In the data rows, the value 128 means zero.
Here are some points, each followed by its number:
  205  179  158  150  147  139  143  144  146  142  144  147  148  144  142  142  142  148  147  147  155  157  159  170  168  162  147  144  144  145  148  146  215  197  173  173  161  150  146  149  148  156  171  202  163  164  162  155  152  148  149  148  162  147  148  146  149  144  146  145  146  148  147  144 0
  146  144  148  148  153  206  195  169  157  153  146  149  149  143  141  141  139  148  148  148  192  202  188  220  207  179  182  210  198  184  158  161  142  141  146  145  144  149  143  150  150  164  190  157  154  153  150  150  149  144  148  146  188  183  181  178  160  166  157  157  148  148  148  145 1
  156  165  169  177  163  146  144  146  145  142  145  147  148  144  143  142  145  150  150  150  156  155  153  150  150  151  147  143  143  142  149  145  166  176  163  172  172  154  152  148  149  157  176  172  160  158  155  152  150  146  148  147  175  173  180  172  160  166  157  158  149  149  148  145 2
  147  145  148  150  157  190  186  160  150  146  145  147  148  157  158  162  167  157  158  159  146  145  146  144  146  148  158  164  165  178  161  169  143  144  147  145  144  148  142  149  150  159  174  149  152  150  149  149  149  145  149  146  142  144  143  142  147  143  147  145  150  162  170  183 3
  165  179  181  195  164  144  145  144  145  142  145  148  148  153  154  157  162  157  158  159  148  146  147  144  146  148  184  213  185  162  154  149  141  141  146  144  143  148  144  173  171  151  145  141  147  146  146  147  149  145  148  146  141  143  143  143  149  145  147  147  160  172  168  191 4
  186  208  181  178  159  142  143  145  146  141  145  148  147  163  165  180  191  162  164  166  146  146  147  143  146  147  147  143  145  142  148  144  157  159  161  170  200  167  197  151  154  168  217  150  152  150  148  149  149  145  149  147  221  166  174  160  153  151  150  146  147  149  147  144 5
  148  147  150  157  166  174  163  151  147  143  145  146  148  144  141  141  142  148  147  147  174  179  169  185  175  165  147  144  144  142  148  144  151  152  155  161  167  156  160  148  150  158  166  155  154  152  150  150  149  146  149  147  140  143  143  144  148  144  149  146  158  160  156  156 6
  146  144  147  145  147  152  157  161  162  167  154  154  153  159  165  166  168  158  159  160  146  143  145  145  145  148  147  144  145  142  148  144  157  159  160  164  168  154  154  149  148  148  143  143  149  149  151  153  159  177  178  198  142  144  145  144  149  146  149  150  162  159  153  152 7
  146  144  147  143  145  143  147  153  167  194  197  177  179  176  195  187  169  158  159  159  144  143  147  144  144  147  160  167  177  188  164  175  145  145  147  145  143  149  144  149  148  159  186  174  159  159  156  153  150  145  148  147  142  143  143  142  147  144  147  143  153  166  174  198 8
  147  145  148  145  146  163  171  171  179  192  161  159  155  187  222  209  209  165  167  166  145  143  146  144  144  148  146  144  145  143  148  146  173  183  168  179  198  158  162  148  148  158  180  229  173  173  170  157  152  148  149  147  195  187  189  186  165  176  162  163  149  148  148  144 9
  248  211  159  149  146  139  143  142  146  141  145  146  148  149  148  150  155  154  155  155  151  150  149  146  148  149  148  143  143  142  149  145  151  152  156  164  211  171  197  175  174  150  144  140  147  146  147  148  148  144  148  147  230  203  203  192  165  175  163  165  150  149  148  145 10
  151  155  160  173  171  150  148  145  145  143  145  146  148  143  142  141  141  149  148  147  167  176  179  197  183  173  146  145  144  143  148  144  150  150  154  159  175  159  172  148  148  148  139  149  152  153  156  158  164  196  174  191  181  161  160  156  152  150  149  148  147  149  148  144 11
Which three points above are nearest to each new point, looking only along the 4 directions in which the numbered points spread most? Their numbers follow each, nearest first.
  146  145  148  147  150  175  169  161  151  148  146  149  148  144  141  141  142  148  147  147  153  154  156  163  160  157  147  144  144  142  148  144  148  148  152  156  163  156  162  148  148  148  139  142  148  149  149  151  155  167  172  187  162  150  149  148  148  145  147  143  147  149  148  145 6 11 0
  147  145  147  145  146  144  147  153  167  195  202  182  173  177  208  201  178  159  160  159  147  144  145  144  145  148  147  143  143  143  148  145  180  176  166  176  176  155  156  149  148  148  143  146  150  151  153  156  161  206  195  235  142  146  145  148  152  153  156  162  171  157  151  149 7 0 8
  147  144  147  145  145  144  148  158  174  219  221  184  175  147  146  147  149  153  153  153  155  154  151  148  150  150  180  236  192  207  165  164  142  142  146  146  143  149  144  149  150  167  245  170  158  155  153  151  149  145  148  146  208  196  200  187  162  174  159  160  148  148  148  145 3 8 1
  234  216  162  152  148  139  141  145  145  142  144  147  148  194  212  193  187  158  160  160  144  144  145  142  144  147  147  144  143  142  148  144  144  144  150  153  183  182  246  151  153  170  222  152  153  151  149  150  149  143  147  146  161  187  179  184  168  187  171  191  159  150  149  145 5 10 2
  150  155  161  181  175  152  149  144  144  142  145  147  148  145  142  143  143  149  148  147  160  161  163  172  169  164  160  167  173  175  162  169  142  142  147  144  142  148  143  149  151  162  186  150  152  150  148  149  149  146  149  147  154  166  168  169  163  171  165  175  154  149  148  146 6 3 2
  146  144  147  144  145  143  145  151  164  183  189  181  179  166  175  183  185  161  163  163  145  145  145  141  145  148  160  171  175  186  164  172  144  142  146  144  142  149  143  148  148  153  154  217  168  174  173  161  155  151  149  149  142  142  142  144  148  144  147  144  152  163  174  190 8 3 7
  147  145  147  144  145  142  144  150  162  189  225  194  189  151  151  154  158  156  157  157  148  148  148  145  147  148  147  143  146  150  154  162  220  233  162  156  145  148  145  157  162  158  169  142  148  147  146  147  149  145  147  146  212  188  192  174  159  162  156  154  148  148  148  144 2 0 7
  147  145  148  148  156  196  197  169  153  149  146  148  149  145  143  142  143  150  148  148  165  164  158  157  156  154  146  143  142  143  149  144  192  197  167  173  167  152  149  148  148  150  145  212  170  175  198  168  162  164  153  152  150  159  160  167  161  179  165  172  159  150  148  146 0 6 2
  146  143  147  148  154  203  191  171  154  150  147  148  148  164  172  178  177  161  163  161  145  145  146  142  145  148  149  148  151  160  158  171  159  158  151  147  145  148  143  169  164  151  143  140  148  146  145  148  148  145  148  147  142  143  142  142  147  143  147  144  152  166  174  198 3 8 7
  147  145  148  148  155  201  184  165  152  148  146  148  150  147  146  148  150  152  152  153  149  149  148  145  146  149  153  154  160  167  163  177  146  146  147  145  143  149  145  148  147  156  162  192  161  161  161  155  151  148  148  147  141  143  142  145  149  147  150  150  164  160  153  153 3 6 7
  152  158  163  191  197  163  152  147  146  142  145  148  148  143  140  139  141  148  147  148  215  228  216  255  203  185  194  233  197  175  158  155  140  141  146  144  143  148  145  170  172  153  151  139  148  147  145  148  148  145  148  146  203  206  197  199  169  176  162  168  150  148  147  144 1 6 11
  146  144  147  145  145  140  142  148  158  173  223  179  182  152  153  155  160  157  157  157  145  146  147  143  145  147  148  143  144  143  148  144  156  158  159  164  179  158  161  148  148  148  140  143  148  148  149  152  157  179  188  218  144  149  149  153  156  162  162  174  169  152  149  146 7 0 2
  194  255  186  175  155  143  142  145  145  141  146  147  148  204  234  223  197  164  164  166  145  144  146  144  146  148  146  144  144  143  148  145  175  184  171  180  217  160  165  180  170  150  145  141  148  146  144  147  149  145  148  146  166  148  148  146  149  145  147  142  146  148  148  144 5 2 10
  230  224  163  150  146  141  142  144  145  141  146  147  148  183  218  229  230  169  172  173  145  144  146  143  145  147  146  144  144  142  149  146  209  222  180  201  194  155  153  176  165  149  141  143  147  146  144  148  148  144  148  146  222  189  201  181  162  170  158  159  149  148  148  145 5 10 9
  153  160  162  170  160  148  144  144  145  142  144  147  148  146  143  144  146  151  150  150  151  150  150  148  149  149  148  146  148  152  155  162  161  162  152  148  144  148  145  163  161  150  143  141  146  146  145  148  149  144  148  147  141  143  143  142  148  144  148  146  155  160  159  165 7 6 3
  147  149  154  165  169  154  150  146  145  140  145  147  148  147  144  145  146  151  151  151  150  148  149  146  148  149  147  141  145  143  147  144  162  161  160  164  164  153  150  148  147  150  142  188  162  165  168  163  159  158  152  151  142  142  144  145  147  143  146  143  148  159  169  192 7 6 0
  147  145  148  147  155  250  232  199  162  159  148  150  149  205  242  236  198  163  165  165  145  144  145  144  146  147  177  212  203  205  168  176  141  143  147  144  142  148  145  170  177  152  148  141  147  147  145  148  148  145  147  147  165  183  191  193  171  194  177  185  158  148  148  145 8 3 9
  146  144  147  145  144  140  143  148  159  179  216  188  186  152  153  156  160  156  158  157  147  146  147  144  146  148  186  216  179  170  155  152  142  141  146  146  142  149  145  166  167  151  147  140  148  147  145  148  148  145  147  146  165  178  180  182  164  179  166  172  153  148  148  146 3 4 8
  151  156  165  196  195  173  157  147  147  142  145  147  147  149  149  151  156  155  155  155  152  150  150  147  147  149  147  145  144  143  148  144  143  144  150  153  181  184  255  176  170  150  142  142  147  146  145  149  149  145  148  146  176  152  151  148  149  145  147  143  147  148  148  145 2 0 5
  146  144  147  144  145  141  142  149  157  168  199  175  176  169  177  181  176  157  160  159  144  143  145  143  145  147  146  144  144  144  149  149  184  202  165  161  149  149  145  148  148  149  141  151  153  154  159  159  164  191  173  171  142  145  143  143  147  144  147  143  151  161  167  188 7 8 3
  147  146  148  148  154  196  180  164  152  148  147  148  149  150  150  152  155  154  155  156  146  145  147  144  145  148  163  169  173  173  159  164  141  142  146  145  143  148  144  148  148  156  165  186  163  161  158  154  151  148  148  146  142  143  142  143  147  144  147  146  149  160  173  191 3 8 7
  157  169  172  205  189  149  147  145  145  141  144  146  147  144  143  142  142  150  149  148  187  191  172  171  167  161  196  255  211  180  159  156  141  139  147  145  143  148  145  181  174  151  145  141  147  145  146  148  149  144  148  147  159  181  182  188  172  187  178  217  160  150  148  145 1 4 3
  148  145  147  145  149  185  195  198  171  180  155  154  153  160  161  157  152  152  151  151  145  144  146  142  144  147  147  145  147  153  156  173  212  223  163  156  145  149  144  154  159  164  198  145  149  148  146  149  149  146  148  146  142  143  141  144  148  144  148  147  162  172  169  194 7 3 8
